One hidden turn or mirror swaps the rows below in pairs. Which row is each named row swapped with?
z763: [-4 -3 -8  6  2 -2 -1  4  8 -1  1 -7 -5  5  4 10 13  7 -4 -5 -1  3  1 -4
 -8  9  4  0  8 -2]
z753: [  1  -1  -4   3   1   3  -3   0  -6   1   7  -1  -9   6   0  -2   5   7
   2   4   2   6  -1   5 -11   5   7  -1  12  -5]
z950: [ 7 -3 -1  5  2 -4 -5 -3  1 -4 -8  5 -7  2 13 11  5 10 -3  0  2  9  4 -4
 -3  2 -1  3 16 -7]
z599: [ 8 -1 -6  5 -3 -3  1 -1 -4 -6 -1  2 -5  0 10  7  5  7 -8 -2  0  5  7 -6
  2  8  5  2 17 -4]
z964: [  2   1   1   9  -9  -7   1  -1   1   3 -14  -2  -8   6   0   6  16   2
  -2  -4  -2   4  -2  -3  -2   0   9   0  11  -5]
z935: [  3  -1  -4   5  -2 -13  -1   0  -2   0   0  -2 -18   3  -2  13  10   7
 -10  -5   1   3   1  -4  -3  10   6   3  14  -2]
z952: [ 11  -1   1   0   2 -11  -6   1   2   1   0   1  -3   4   5  13   9   6
  -6  -5  -1   3   1   5  -3   6   8   4  11  -7]
z323: [ 14  -3  -2   0   6   4  -3   1   1  -4  -2  -1 -17   4   4   1   4   6
  -7   7   0   2  -1   1  -6   5   9   5  16  -4]
z945: [-3 -3 -1 -2  0  2 -9 -4  4  5 -2 -2 -8  3 -2  9  2  2 -4  1  1 -2  4 -5
 -9  1  1  2 12 -4]
z181: [  5  -6   0  -1   2  -2  -5  -6   4  -6  -1   4 -10  10  -4   6  -2   7
  -8   7   2  10  -3   1  -4   5   8   3  12  -2]
z716: [  6   1  -1   1  -3  -1  -4  -4  -6   2  -7   0 -16   5   1   9  12   6
   2  -8   9   3  -5  -1  -5   0   4  -2  11  -7]
z972: [  4  -4  -7  11  -6  -4   2   4   1  -8  -6  -2  -8  11  -2   2   4   7
  -1   4   1   9  -1  -5 -11   5  16   0  13  -2]
z470: [ 2 -2  3  9 -3  1 -2  2  7 -3  1 -2 -6  4  5 -8  1 10 -2  3  0  6  1 -3
 -5  1  6  2 16 -2]
z77: [ 7  4  0 -2 -2  0 -2 -1 -1  1 -3 -1 -3  4  6  8 10  4 -4 -8  2  3  4  0
 -6  2 -5 -4 16 -7]
z446: [ 10  -1  -4   0  -6  -8   5  -2  -4   1 -10   5  -9   3   2   5   9   5
  -3  -3   3  13   0   1   0   2   5   2  19  -7]
z295: [ 2 -1 -1  6 -7  2  3 -4  8 -1 -3 -3 -1  4 -1  3 13  2 -1  2 -3 10 -9 -3
 -6  4 11  0 17  1]
z726: [ -4   1   5  -6  -1   1   2   1   0   0  -5  -2 -17   6  -2   9  13   6
  -4  -3   5   8  -2  -4  -9  -2   6  -2  12  -2]
z58: [  2  -1   0   7  -2  -8  -2   0   2  -1   3  -3 -19   4   3   3   5   7
 -13  -3   4   2   2 -10  -4  -2   4   2  17  -4]
z180: [  3  -2   1   3  -2   2  -8   1  -8  -6   7   2 -10   4   3   3  10   5
  -3   4  -1   2   4  -4 -10  -2  11   5  12   0]
z189: [  9  -3   3   8  -2 -11  -1   1  -8  -1  -7  -2 -17   4   5   4   7   6
   0   7   1   7   1  -8   0   4   7   3  12  -4]
z459: [ 9 -2 -4 -1 -2 -5 -5  2  4 -2 -4 -2 -8  6  1 -8  7  8 -4  2 -1  2 -1 -1
 -9 13  7 -1 13 -3]
z881: [ -3  -1  -2  10  -3  -2  -4  -1   0 -11  -4  -5 -13  10   4   3  10   5
  -4   2  -1  -2  -1  -4  -3   3  13  -4   8  -1]
z183: [11 -3 -1  6  0  2 -4  1  7 -3  3 -2 -8  4  1  3  5  7  1  4  2  3  1 -9
 -5 -9  6  1 15 -4]
z457: [-9 -1  1  5  2 -1 -2  0  2  1 -5  0 -9  4  3  6  5  8 -6 -4  1  8 -1  0
  0 -7  6  9 17 -4]
z431: [ -2  -1  -2   7 -12   4  -1  -1  -7  -4  -2  -1 -14   5   1  14   6   8
  -3   7   4   6   2  -6  -5   7   7  -1  13  -3]
z9: [  4  -3   0   2  -9  -7  -2  -6  -4  -2  -5  -2  -8   1   1   8   9  10
  -9   3  -2   4   6  -5  -2 -10   7   4  10  -2]
z439: [  2  -1   1  -7   7  -5   0   0  -2   0   1  -2 -10   6  -1   0   3   6
   1   3  -4   5   5   0  -4  11   7   2  12  -3]
z237: [  3  -2   3  -4   0  -7  -3  -1   5  -1   0  -3  -9   4   1  -5  12   9
   1  -5   0   4  -1 -10  -8   6   8   8  16  -4]
z139: [ 5 -2  2 11 -4 -2 -1  1 -6 -3 -1 -2 -2  7  0 18  6  8 -1  5  3  7  0 -9
 -2 10  6  4 14 -3]
z686: [  2  -1  -4   2  -5  -3  -5   6   2  -1  -3  -1 -14  10  -5   8   9   9
   1   9  -4   3  -3  -2  -8   4  18   6  11  -2]
z33: [  8  -2  -6   5  -7  -6  -2   0   5  -2  -3  -1 -21   4  -2  14  12   8
   0   0  -1   5   0  -5  -5  12   6   3  12  -5]
z920: [ 12   0   1  -1 -11   1  -2  -1   7  -5  -2  -1  -7   7   3  13  12   9
  -1   7   3   5  -3   1  -2  -2   6  -6  10  -4]
z40: [  9   1   0  -1  -7  -4  -6  -1  -6  -5  -6   2 -17   1   6   9  12   4
  -7   1   3   9  -8   2  -2   4   3   1  15  -4]
z892: [ -9  -1  -4   4   0   2   1   2   0  -1   3  -3 -11   4   4   5   2   8
  -4  -4   0   1   2 -10  -3  11   6   2  13  -2]
z7: [  6  -6  -5  -1  -1  -3  -5  -3   9  -1   3   4 -10   7  -2   8  -1   6
  -2   5  -4  12   3   2  -7   2   3   3  12  -7]
z469: [ 15  -2  -3   6   3   4  -5   0  -4  -3  -7   0 -10   5   1  10  10   6
 -12   0  -1   4  -4  -1  -7   2   6   9  14  -4]
z732: [-2 -3 -4  3 -5  4 -5 -7 -1 -5 -7  4 -7  6  3 11  6 -3 -8  0  1  4 -6 -5
 -1  0  6  0 11 -4]
z776: [  7   2  -2   2  -7  -5   7   2  -3   3 -10   1  -8   2   6   2  11   5
  -3  -5   6   6   3  -5  -1   3   7   2  19  -9]
z604: [  5  -2  -4   3   1  -4  -3   4   1   9  -5  -5 -10   5   0  13   8  14
  -4  -2   0   3   8  -1  -7  -1   5   0   7  -4]
z241: [  0   4   4  -1   0  -8  -5  -2   4   3  -8   0 -12   6   4   0   3   7
  -6   6  -5   6  -4   4 -12   3   2   3  13  -2]
z233: [  4  -4   1   6  -9  -7  -1   4   3  -5   1 -11  -9   0   6   6  12  10
  -4   4   4   4   5  -2  -6  -3   4  -2  13  -1]
z327: [  5  -2  -4  -5  -2  -7   2   3  -7   2  -7  -3 -13   7   2  11  11  11
  -8  -3  -4   9   1   3  -4   4   4   1   6  -5]
z884: [ 11   0  -3  10   6  -5  -1  -1  -4  -3  -5  -1 -21   5   2   8   7   6
  -8  -5   1   4   2  -3  -7   5  10   0  16  -3]
z832: [  5   3  -4   2  -4   3   2   1   2   1 -11   1 -10   6   7   4  10   5
  -1  -2   2   4  -8  -1  -2   4   6   0  25  -7]
z792: [-12  -3  -2   4  -3  -9  -2   1   5   0  -1  -4  -8   4   1   6  10   4
  -4   1   1   6   1  -8  -2  11   7   2  14  -3]
z105: [ 0 -2 -2  8 -3 -2 -1  2  5 -1 11 -3 -2  4  1  7  9  9 -7  1  3  5  0  6
 -3  5  3 -1 15 -4]
z339: [ 7  1  4  5 -2  1 -2 -6  5 -2 -5  1 -7 10 -4 13 11  9  0 -4  6 -1 -2 -3
  3  5 10  0 11 -5]
z107: [  8  -1   8   0   2  -5   1  -1   1  -2 -11  -1  -5   6   3  15  -1   8
   3   0   2   5  -1   1  -2   0   7   1  15  -5]
z278: [ 10  -3   2   1   2  -3   5  -1   6  -7  -1  -4 -10   5   2   9   7  11
  -2   6   6   9  -5   4  -3  13   9   1  13  -1]
z750: [  4  -2  -6   5  -3 -10  -2  -1   6   1  -9  -1  -8   3   0   6   3   7
  -4 -10   2   5   0  -4 -12  -5   5   7  16  -2]
z828: [ 7 -1 -1  3 -2  9  0  1 -4 -2 -4 -3 -3  6 -2  4 13  7  2  7  3  6 -1 -4
 -3 12  6  1 16 -3]
z367: [  5  -1  -4  -1  -4  -9  -1   0   6  -3   0  -3 -18   3   4  10   3   8
  -2  -2   3   5   2  -1  -6 -10   3   1  13  -2]
z238: [  6  -1  -3   0   6  -1   7   3  -2  -3  -3  -7 -10  11   0   7   5  11
  -9  -2  -3   9   4  -1  -9   6   3  -3   9  -4]
z224: [-7 -2 -4  3  9 -8 -2  6 -1  2 -1 -3 -9  6  3 11  6  6 -9 -2 -1  5  2  2
 -7  0  4  4 13 -4]
z806: [ -1  -2  -5  10  -4   1   0   1   0  -1   9  -2  -3   2   5  11   8   8
  -1   3   0   8   0 -10  -3  -1   6   5  12  -3]
z591: [  0  -3  -4   5   5  -3  -1   0   4  -2 -10  -3  -7   5   3   8  14   6
  -2   8  -4   5   0  -2  -9  15   7  -1  12  -5]
z713: [ 15  -2   2   7   2 -10  -3   3  -4  -4  -1  -1  -9   7   4   9  13   2
  -8   1   0   5  -3  -4 -10  -5  10   4  13  -3]
z822: [  0  -3   1  -2   1  -4  -4   1   4  -3   0  -3 -14   5   2 -10   4   8
  -3  -2  -3   5  -1  -1  -6   6   7   0  13  -4]
z253: [ 3 -5 -4  3  6 -3 -5 -1 -2 -1 -6 -1 -9  9 -3  3  4 11 -9  1 -2 14 -4  4
 -8  3  6  3  7 -1]
z402: [ -3  -1   0   2  -4  -3  -2  -6  -1  -2  -6   2  -9  13  -6   4   7   8
 -10   7  -3   6  -4  -3  -5   1  13   4   7  -1]
z466: [ -1   6  -2   4  -9  -3   2   5   3   3  -5  -3  -8   8  -3  12  15  13
  -1   0  -5   5  -3  -3 -10  -1   9  -1  11  -4]
z173: [  0  -2  -3  -4   2   2  -1  -1   7   0 -13  -2  -3   5  -1   6   9   5
  -9   2   0   6  -4  -2  -4  13   7  -1  12  -4]
z631: [ 6 -1 -3  8 -1  8 -1 -4  5 -7 -4  6 -6  9  6 14  5  6 -1  0  4  8 -1 -4
 -1  0  9  5 15 -5]
z532: [  4   2   5  -1   5  -5   6   3   3  -2  -3  -4  -9  11   0   4   7  15
  -5   1   0  10  -4  -3 -14   2   8   4  11   1]
z712: [  6  -3   0   5   1   1  -2  -1   3  -2  -9  -1 -21   4   2   4   4   7
   3   9   3   6  -2  -9  -5   2   5   8  14  -5]
z710: [  5   0   1   0 -10  -7   2  -4  -2  -8  -2   3  -8   8   4   4  13   1
  -3   3  -1  14  -4  -2  -6   0  10  -1  17  -6]
z791: [  3   2   3   2   1  -2  -4  -5   9  -2  -2  -4  -2   6   1  13   2   4
  -6   0   2   1  -2  -2 -12   6  -2  -2  15  -1]
z373: [ 6  0  1 -1 -1 -2  0  5  7  8  5 -4 -6  2 -1 10 12 12  2  3 -1  0  5 -2
 -4  4  8  5 16 -5]
z975: [  6   0   3   6  -7  -5  -3   1   5  -1   1  -1  -3   6   6   4   6   8
   0 -11  -2   6   2 -11  -2   1   8  -1  15  -5]
z817: [  5  -2   3  -2  -3   6  -3   0   6  -3   0  -2  -2   3   1   0   3   8
  -9   4  -2   5  -2 -10  -5   2   9   1  19  -2]
z381: [  3   1  -1   0 -10  -4   5  -2  -2  -1  -5  -5  -5   2   1  11  14   5
  -9  -3  -5   4   0 -11  -2   2   8  -3  14  -2]
z693: [ -1   1  -5   3  -6 -11  -4   2  -2   1  -4   0 -12   7   5   7   7   5
  -3   4  -9   6   3   1 -12   2   2   0   7  -6]
z12: [ 11  -1  -1  -2  -5  -4  -1  -1  -2  -2   3  -1 -10   5   3  15   3   6
  -3   2   0   6  -1   7  -4  -7   7   2  18  -5]
z126: [-5 -1  0 -4 -2  4 -3  0 12 -2 -8 -1 -3  5  0  9  4  8  2  4  1  6  0  1
 -9  6  9  4 14 -4]
z461: [ -1   0   4   1  -3   1  -2   4   7  -1  -4  -7 -15   6  -2   1   7  10
 -10   8   0   2   1  -6 -10   3  13  -1  18  -6]
z409: [ 11  -2  -4   8  -1   7  -2   0   3  -1  -5  -2 -14   6   2  10   7  10
  -6  12   4   5   0   3  -8  -1  10  -1  14  -1]
z794: [ -1   0   1   5  -6  -3  -7 -10   5 -10  -5   6  -8   6   7   7   3   3
  -3   3   3   3  -1  -6   0   2   7   3  15  -2]
z846: [  7  -3   0  -4  -1  -3  -3   5   2   0   0 -12 -13   8  -5   8   9  13
   1   2   1  -1  -4  -1  -6   8  11   2  10  -1]
z796: [  5  -3   0   8  -2  -7  -3   6   0  -4   0 -10  -5   0   5   9   7   8
  -2   6  -1   1  -4   3  -9  10   6   0  14   1]
z479: [ 6 -2 -4 -2 -5  1 -3 -1  3 -2 -7 -1  0  5  4 -8  8  6 -5  6  1  3 -1  0
 -8  7  7  0 11 -3]
z378: [  4  -1  -1   3  -8  -6   1  -4  -7  -3  -8   4 -15   4   2   3  13   2
  -3  -2  -3   9  -5   0   1  -1  12   4  14  -6]
z996: [ 5 -4 -5  8 -9 -5 -3  2  0 -8 -1 -3 -9 -1  8 14 10  4  2 -1  4  1  6 -6
 -2  3  7  1 14 -5]
z829: [  3   1   8   0  -3   0  -3   0   6   1 -10   0  -5   8  -3   9   9   9
   0   5  -1   1   4   0  -7  -2  15   6  16  -4]
z663: [ 5 -5 -8  0 -2 -3 -2  1 -3 -1 -2 -4  0  7  6 -3  8  8  2  0 -4  3  1 -4
 -1  5  3 -2 10 -3]
z206: [  5  -1  -1   7   2   2  -3  -2  -2 -13  -8   0 -15  10   4  10   6  10
  -5   5   5   1  -4  -3  -4   3  11   3   9   1]
z656: [ -1   5   0   3  -2   4  -3  -4  11  -2  -4  -1  -7  10   1  13   9   5
  -2  -2   0   0  -6 -10  -8   1   8  -3  10  -4]

Swapped with z238: z469
Swapped with z631: z763
Swapped with z686: z367
Swapped with z753: z716
Swapped with z439: z40

